In the rows, 100 means zero.
Rotation paths and how fast each direction turns (degrees each step)
Each turn is a multiple of 5 degrees from 10 to 175, or 0.
Each row of a path follows its step; steps can be skipped.
Rotation 1:
step 0: [106 50 119 116 92 107 81 119 113 117 120 128 110 86 117 76 75 113 76 114 92 119 110 97 95 102 118 71 109 127 84 83 120 95]
step 2: [95 83 122 113 109 100 66 86 95 121 76 107 123 91 88 102 67 81 139 101 100 89 109 80 100 61 128 86 65 90 99 70 94 97]
step 3: [107 82 88 121 102 119 97 61 120 110 89 89 88 107 127 78 75 119 153 96 104 87 93 82 67 87 98 93 118 74 87 114 89 95]
step 4: [148 76 101 101 99 84 80 112 131 119 90 121 99 101 111 78 78 104 110 102 77 121 98 70 89 97 81 92 96 114 57 107 125 105]
step 5: [102 54 82 105 98 98 97 112 119 92 101 111 50 85 80 49 105 89 102 81 82 98 101 88 98 101 109 78 127 99 106 73 109 99]
step 6: [89 53 116 113 92 75 57 113 85 133 116 101 99 87 86 89 85 85 127 118 112 99 120 117 101 87 124 84 101 127 102 81 107 100]
step 7: [109 103 85 141 88 114 83 70 98 116 99 107 104 102 114 68 88 103 115 117 121 89 104 92 109 75 140 75 124 89 96 91 75 64]
step 11: [106 69 75 126 96 109 96 96 91 105 114 105 88 108 102 55 94 120 86 110 79 97 115 119 95 88 135 66 131 128 76 83 100 87]
step 12: [116 116 97 111 106 83 69 97 87 135 98 104 107 98 75 61 100 93 117 105 121 113 125 69 96 89 135 106 100 135 109 65 109 101]
step 13: [91 85 109 115 104 108 79 58 115 98 102 127 117 101 91 85 100 96 122 83 109 102 97 80 80 64 124 70 93 81 108 76 56 113]
Speeds:
[109 104 93 108 100 104 107 102 102 101 95 99 111 92 97 92 103 99 88 99 87 101 100 91 107 105 102 114 105 108 86 98 100 94] | 100
[105 96 96 100 101 99 93 115 116 84 104 98 94 97 101 101 86 99 93 105 99 99 102 108 103 110 94 101 106 103 101 93 95 110] | 70
[105 105 88 100 109 105 96 106 95 106 103 99 108 104 104 100 100 106 106 108 103 84 103 99 110 90 110 106 97 99 107 94 91 109] | 70
[99 98 90 103 102 102 93 103 101 100 104 118 104 98 88 101 101 111 105 99 97 92 88 95 98 113 94 97 96 97 103 113 105 101] | 70
[113 114 96 106 100 95 92 100 108 100 87 105 94 104 96 106 107 92 103 109 108 105 101 102 113 93 95 93 101 107 101 107 105 96] | 135
[111 111 99 92 102 101 105 98 94 100 106 106 101 106 109 87 88 108 89 108 108 100 108 97 93 102 100 94 103 97 99 105 113 97] | 95
[92 94 88 94 83 95 103 101 98 96 97 92 101 88 100 100 101 106 94 110 97 96 99 95 102 92 101 91 95 113 110 100 109 97] | 70
Rotation 2:
step 0: [88 74 77 114 107 95 128 91 78 73 118 89 102 110 80 90 109 111 91 110 132 89 76 91 94 138 126 113 126 83 119 82 129 77]
step 2: [58 121 113 88 59 76 101 92 113 66 101 135 131 107 98 112 126 100 117 106 87 105 113 92 90 125 107 122 99 106 103 98 70 114]
step 3: [101 67 72 110 110 92 113 116 73 119 110 85 63 123 104 65 120 81 74 90 107 90 113 126 94 107 119 104 109 119 108 100 139 109]
step 4: [120 112 116 122 118 94 130 75 113 115 108 124 103 99 80 120 79 128 90 89 105 104 85 42 114 114 102 103 80 81 110 125 87 96]
step 6: [69 95 76 133 113 117 94 86 93 101 90 112 110 101 100 97 116 102 89 85 89 95 115 97 80 123 123 106 76 152 116 123 144 112]
step 8: [116 98 110 88 97 85 103 49 120 80 84 101 115 134 98 78 124 85 92 123 122 79 83 111 129 111 113 90 120 108 118 133 89 99]
step 9: [53 58 75 127 94 128 128 98 86 85 110 78 87 79 116 124 106 120 109 72 98 93 112 83 93 102 101 105 82 112 101 99 94 103]
step 10: [108 117 103 106 77 67 78 122 121 141 104 136 93 113 89 99 118 85 92 98 92 146 88 76 124 114 96 107 103 121 109 94 119 107]
step 11: [123 79 110 90 86 95 131 65 84 82 106 116 112 109 93 86 105 97 78 108 96 49 121 115 63 122 103 117 121 85 112 114 82 118]
step 13: [96 69 107 97 60 113 104 91 97 107 117 152 122 111 96 126 110 89 101 101 84 107 75 65 116 97 97 107 98 110 118 78 111 69]
Speeds:
[92 96 106 90 101 106 98 97 120 88 109 96 96 97 99 89 105 96 101 91 93 99 97 101 94 98 110 94 94 102 94 102 93 104] | 110
[96 95 89 111 111 101 107 96 102 101 95 99 96 89 86 103 93 100 90 100 87 107 100 109 109 99 109 102 102 104 92 94 97 98] | 125
[103 98 107 110 102 105 107 114 103 106 111 103 109 109 96 105 91 100 104 89 95 113 98 95 101 94 96 87 102 102 98 108 99 100] | 125
[109 102 110 94 109 99 101 85 102 105 93 104 103 104 106 98 92 92 106 100 96 106 102 99 106 96 107 105 93 119 109 103 108 99] | 160
[87 99 108 100 103 99 105 95 97 96 107 103 92 91 98 110 91 92 105 114 96 99 96 95 90 99 95 108 106 98 95 115 106 102] | 155
[94 99 103 103 100 115 105 94 105 95 97 97 103 90 109 96 105 106 102 99 95 105 89 98 116 99 85 100 105 94 111 98 106 97] | 90
[97 107 89 104 112 89 94 102 111 95 97 104 112 98 94 91 105 98 101 104 109 99 101 90 107 100 91 98 98 103 93 109 108 104] | 170
[98 106 114 98 106 94 106 110 97 102 97 107 102 102 100 93 107 107 94 97 85 96 100 112 97 106 93 106 98 101 96 96 111 114] | 90
Rotation 3:
step 0: [116 121 83 124 121 72 113 136 100 70 124 78 68 110 119 101 111 70 97 73 126 102 110 85 89 70 80 99 63 117 100 90 111 83]
step 1: [106 131 87 141 50 94 124 81 107 83 102 86 96 88 77 98 106 80 116 68 94 61 106 77 103 101 85 88 106 79 73 102 74 91]
step 5: [111 98 77 131 73 98 143 78 86 80 146 120 90 83 95 115 85 78 101 60 112 68 112 73 101 110 87 112 104 97 106 123 104 90]
step 6: [91 127 111 124 111 78 123 98 71 83 103 49 68 103 114 97 98 108 74 91 105 71 102 86 93 90 85 74 45 101 90 107 95 101]
step 8: [106 120 103 141 88 70 124 102 108 107 95 83 106 71 96 109 113 99 94 54 106 88 86 112 99 123 48 103 63 95 92 80 109 81]
step 10: [113 130 83 130 119 60 108 115 93 86 108 89 78 81 119 99 58 94 88 77 87 72 102 98 97 72 73 78 82 137 95 93 89 83]
step 11: [109 100 67 119 78 98 135 65 103 78 108 83 92 101 80 102 126 106 104 66 116 51 118 82 80 104 108 89 103 106 66 84 122 87]
step 12: [93 113 95 130 109 87 113 114 69 90 109 98 92 102 130 97 87 79 85 71 122 74 96 87 85 127 49 126 56 90 90 121 109 93]
step 13: [124 112 101 110 72 71 142 112 115 75 116 84 70 109 75 98 115 75 96 72 98 95 100 69 92 61 98 70 71 82 91 108 104 112]
step 14: [111 128 89 125 99 96 108 100 81 101 94 86 96 84 114 76 105 84 101 57 99 78 99 94 100 112 52 70 101 127 69 89 57 69]
Speeds:
[95 108 93 110 98 94 89 100 99 91 100 101 102 109 103 115 96 110 106 102 109 100 111 94 95 109 111 98 95 97 100 99 91 104] | 70
[99 106 90 91 102 113 98 106 103 100 95 103 94 108 92 96 103 106 101 95 109 88 95 107 106 102 103 104 90 111 106 86 101 95] | 95
[99 93 109 96 93 95 88 112 105 103 97 103 106 101 91 104 102 87 104 92 109 104 101 94 87 104 93 105 93 97 104 96 113 99] | 85
[103 99 94 110 102 101 98 94 116 112 102 94 107 99 101 83 101 99 110 95 101 95 115 106 93 102 98 97 105 100 110 97 95 103] | 110
[90 97 90 90 90 99 95 102 106 106 98 105 103 96 92 102 97 92 93 96 93 85 106 91 110 102 102 106 105 98 94 109 91 107] | 175
Rotation 4:
step 2: [101 98 81 95 100 117 97 117 87 81 113 126 132 122 77 69 109 88 89 87 150 80 85 96 143 103 126 121 93 128 97 107 80 89]
step 3: [130 137 133 120 99 120 93 123 112 120 91 93 103 115 81 92 110 109 130 109 96 89 60 110 131 130 70 81 77 93 109 115 114 102]
step 4: [99 95 96 99 123 109 129 114 106 56 98 75 115 99 120 89 117 84 116 72 136 64 107 128 114 117 97 102 100 128 99 126 61 104]
step 5: [113 107 130 116 103 98 98 98 91 115 110 126 116 120 88 68 111 145 125 79 115 122 98 120 106 112 81 81 72 97 116 108 92 151]
step 8: [94 128 137 118 102 113 121 123 109 61 126 75 117 101 88 104 96 72 78 68 105 91 119 124 131 107 84 80 96 86 75 95 101 108]
step 10: [66 97 124 100 113 89 118 117 99 66 81 109 110 133 86 115 108 107 104 67 87 109 85 124 148 94 79 79 85 71 109 123 123 89]
step 11: [122 99 81 81 76 104 100 121 114 98 122 120 98 129 71 91 118 89 123 60 140 49 116 103 94 85 104 107 90 97 126 111 99 103]
step 12: [107 122 138 114 70 102 121 152 125 86 64 110 131 118 83 118 99 107 109 105 108 121 97 135 110 113 91 94 101 92 98 96 115 118]
step 13: [118 109 86 112 97 102 134 102 111 71 118 122 81 76 114 120 144 81 116 50 106 70 100 126 88 108 91 103 103 109 127 97 97 118]
step 14: [100 78 103 135 89 73 123 106 104 112 75 125 126 120 95 85 103 117 91 73 136 131 104 124 133 87 81 90 114 80 109 83 112 119]
Speeds:
[96 97 109 110 108 91 97 108 98 99 103 95 109 109 106 101 93 94 104 109 106 110 101 108 98 107 101 96 110 86 106 97 102 89] | 170
[112 92 106 96 91 94 94 100 90 104 113 100 108 94 86 93 88 98 99 91 102 99 105 99 107 104 98 106 105 93 95 95 97 105] | 120
[104 95 100 104 95 112 102 103 112 106 105 93 95 95 98 97 109 90 114 104 96 110 102 110 107 99 111 107 97 97 88 99 98 97] | 80
[97 90 95 98 97 90 108 97 106 109 97 96 92 103 110 96 93 91 103 98 107 93 107 100 106 94 82 94 92 94 94 106 93 98] | 110
[89 101 107 111 89 101 91 112 99 99 97 108 95 98 112 97 90 108 104 100 89 103 96 95 108 102 99 101 93 95 95 103 106 111] | 155
[110 103 93 106 94 100 106 89 98 101 90 109 99 99 105 109 93 88 101 106 104 101 90 99 108 95 103 112 111 95 108 99 102 108] | 20
Rotation 5:
step 0: [106 96 93 87 85 112 109 94 116 62 97 108 94 73 96 111 88 86 61 131 97 96 120 59 57 84 104 138 131 101 94 71 100 73]
step 1: [113 101 93 82 89 78 72 149 98 115 140 90 96 105 97 83 113 127 127 80 103 142 119 93 143 78 105 92 89 95 107 83 81 113]
step 2: [129 96 88 92 140 127 117 80 76 111 107 94 124 97 105 103 103 109 92 103 71 74 90 97 76 145 133 106 102 133 103 143 100 123]
step 3: [99 84 112 102 116 114 100 119 129 68 125 90 109 70 94 100 64 114 84 117 112 102 104 105 71 72 56 87 84 79 83 75 107 54]
step 4: [116 99 108 90 97 60 82 96 110 137 94 122 87 105 83 76 135 115 116 90 48 109 128 113 118 94 80 100 106 79 98 122 73 132]
step 5: [90 107 96 78 128 142 125 66 133 85 96 63 119 92 119 101 83 77 97 109 97 63 97 62 121 94 119 108 111 124 110 116 92 111]
step 7: [81 106 74 100 97 80 77 90 102 105 76 126 99 106 101 83 128 135 124 102 76 102 100 59 102 128 84 81 87 131 64 141 90 122]
step 9: [128 102 110 96 94 85 110 70 69 121 121 118 89 149 98 102 89 134 78 93 118 125 126 89 111 84 69 121 96 67 77 78 83 89]
step 12: [145 112 71 68 107 79 96 78 81 97 107 98 96 115 101 128 132 131 91 100 73 117 94 100 75 92 61 120 114 91 69 115 130 88]
step 14: [132 92 100 105 142 126 89 95 90 131 140 105 77 111 96 91 59 93 90 94 79 132 78 109 131 86 93 86 98 91 132 104 91 123]
Speeds:
[97 90 111 102 104 114 104 97 90 99 91 99 101 96 97 107 100 93 102 98 90 100 91 96 95 91 105 94 101 111 100 91 86 96] | 130
[96 111 108 97 105 101 107 101 105 97 102 110 97 82 103 111 85 101 100 112 108 109 100 97 99 101 103 98 99 94 111 97 99 100] | 135
[92 95 95 106 103 94 101 101 105 102 114 91 99 86 98 108 101 96 90 93 91 103 105 103 105 107 102 109 93 102 96 106 87 93] | 25
[98 94 102 90 103 82 100 110 90 97 94 111 96 88 100 96 102 96 108 91 104 97 106 92 101 97 92 103 99 101 89 95 99 97] | 120
[96 90 98 108 113 100 101 105 96 94 106 106 104 100 99 98 96 107 102 94 101 101 91 98 99 111 113 90 86 100 95 100 115 102] | 85
[100 101 113 85 110 97 106 90 96 104 105 91 111 103 106 108 105 104 108 94 112 99 94 108 99 103 103 112 101 101 97 101 102 96] | 110
Rotation 6:
step 2: [90 105 76 132 124 112 65 80 86 91 90 109 110 53 86 90 89 86 85 122 111 95 91 64 135 96 69 102 90 119 90 105 102 114]
step 3: [69 111 49 109 98 118 123 121 84 119 67 111 118 98 101 78 84 63 115 107 110 84 102 103 109 128 89 94 120 109 128 111 83 101]
step 4: [74 81 85 122 89 90 94 118 89 129 120 130 97 110 94 92 95 62 64 89 67 72 99 102 122 88 97 94 111 102 104 51 96 113]
step 5: [83 103 90 97 88 80 158 108 118 114 110 93 82 108 55 110 85 87 65 114 105 101 130 100 93 107 121 108 97 126 116 85 120 95]
step 6: [88 83 127 81 106 76 122 103 112 92 124 109 97 157 123 123 92 82 94 107 101 96 106 82 92 120 112 87 91 129 56 85 84 89]
step 7: [135 123 128 83 114 81 124 92 98 108 120 111 123 94 68 106 125 105 121 79 90 119 90 75 105 93 117 103 67 143 83 99 95 84]
step 8: [117 84 113 108 126 106 115 94 107 99 80 107 118 79 117 82 105 120 103 118 125 140 117 82 110 96 106 75 91 121 64 116 54 124]
step 10: [134 95 112 123 118 106 88 102 102 96 56 122 82 72 86 102 100 80 63 86 121 88 111 105 106 81 89 66 114 84 122 74 101 125]
step 12: [101 110 82 84 102 106 81 109 97 97 95 120 87 124 86 147 95 75 93 92 110 58 81 78 123 151 86 92 80 94 98 77 108 103]
step 14: [63 102 70 100 61 91 123 120 120 115 113 123 122 102 95 117 101 108 107 128 100 124 98 91 112 115 109 90 83 92 55 94 79 126]
Speeds:
[98 86 98 105 99 102 112 105 104 97 94 103 98 103 99 90 105 92 107 98 101 106 107 112 109 91 93 104 94 88 98 92 111 100] | 65
[105 100 99 94 108 108 97 100 111 97 103 112 89 108 107 98 101 100 90 101 93 100 106 103 92 107 111 103 100 106 110 94 115 103] | 60
[90 102 91 100 98 101 105 95 113 101 92 95 94 94 106 103 92 109 97 115 106 103 115 94 107 99 103 106 99 102 93 110 101 98] | 125
[84 103 105 114 98 91 108 109 98 97 100 108 105 102 100 100 103 101 94 110 93 91 90 105 100 106 99 111 97 107 102 106 104 107] | 35
[97 98 97 102 101 116 110 101 105 94 112 98 107 97 96 103 89 90 93 97 89 97 93 98 104 97 108 91 101 93 96 111 101 94] | 35
[102 107 92 102 89 95 91 109 99 95 103 102 95 90 96 107 98 101 102 93 90 101 101 86 101 94 99 103 82 100 95 94 111 102] | 145
[94 92 92 102 104 99 100 105 96 91 108 92 97 101 94 95 93 98 100 105 111 116 99 101 85 102 99 93 91 103 107 104 99 113] | 130
Rotation 7:
step 0: [78 91 90 94 94 112 76 79 139 108 115 96 108 122 95 92 136 93 121 104 86 112 108 104 102 73 90 78 71 109 94 74 104 89]
step 2: [71 120 116 121 98 88 79 124 89 98 93 81 106 102 88 76 84 103 84 89 108 89 88 116 94 92 90 92 115 49 115 125 112 90]
step 3: [99 89 94 107 104 95 96 90 86 95 114 99 112 102 121 85 94 105 106 96 120 87 101 79 123 120 125 88 129 144 79 121 59 99]
step 4: [102 105 64 92 105 80 132 85 106 76 104 120 114 107 112 103 95 84 81 107 90 96 96 113 102 64 88 108 70 100 82 90 121 133]
step 7: [117 113 78 80 58 128 90 103 84 104 83 87 114 69 88 120 96 108 100 101 98 99 110 90 112 87 81 88 120 139 110 103 90 84]
step 8: [77 86 79 112 128 102 97 125 68 95 109 103 99 81 90 100 106 91 84 104 103 77 110 124 114 81 104 117 110 47 99 105 97 112]
step 11: [133 96 81 93 61 101 93 103 118 113 97 106 69 99 92 97 118 96 52 86 96 123 101 91 82 103 122 116 105 101 113 102 117 92]
step 12: [109 95 117 106 135 108 101 75 89 127 108 86 113 96 84 103 122 85 109 119 101 96 89 125 95 99 110 62 95 73 100 85 86 66]
step 13: [92 113 94 102 77 95 96 101 87 112 65 112 130 95 96 98 72 130 117 110 91 77 122 81 93 103 78 101 111 118 124 74 79 113]
step 14: [93 95 113 101 138 116 93 133 95 75 105 75 103 75 107 107 100 87 78 84 109 100 103 97 118 86 66 127 102 95 88 125 107 121]
Speeds:
[93 103 100 97 107 104 97 101 107 111 104 104 102 104 91 90 113 115 91 91 98 94 100 103 108 101 102 117 98 105 101 104 94 101] | 130
[104 100 97 115 93 109 100 106 102 109 98 101 101 107 79 105 98 94 103 107 111 99 92 107 95 98 105 99 100 107 106 107 104 94] | 70
[98 101 91 97 96 97 107 94 100 101 102 96 101 95 99 96 84 102 104 103 103 97 108 105 106 95 89 107 89 119 98 90 101 90] | 115
[101 89 83 107 95 99 99 85 105 92 102 104 97 90 98 107 116 94 97 98 98 97 96 105 108 94 99 101 110 99 96 98 99 95] | 95
[106 86 103 95 103 95 108 95 96 104 96 118 101 106 93 99 98 102 112 94 100 96 108 110 98 105 90 100 97 86 105 102 100 97] | 95
[95 99 98 101 98 91 100 98 101 110 102 93 101 101 108 98 112 95 113 97 98 84 96 102 99 108 99 85 93 112 106 102 98 108] | 115
[101 82 93 106 107 101 95 99 102 101 112 98 108 103 107 105 96 102 94 102 104 99 112 91 96 106 107 106 101 103 116 98 110 102] | 140
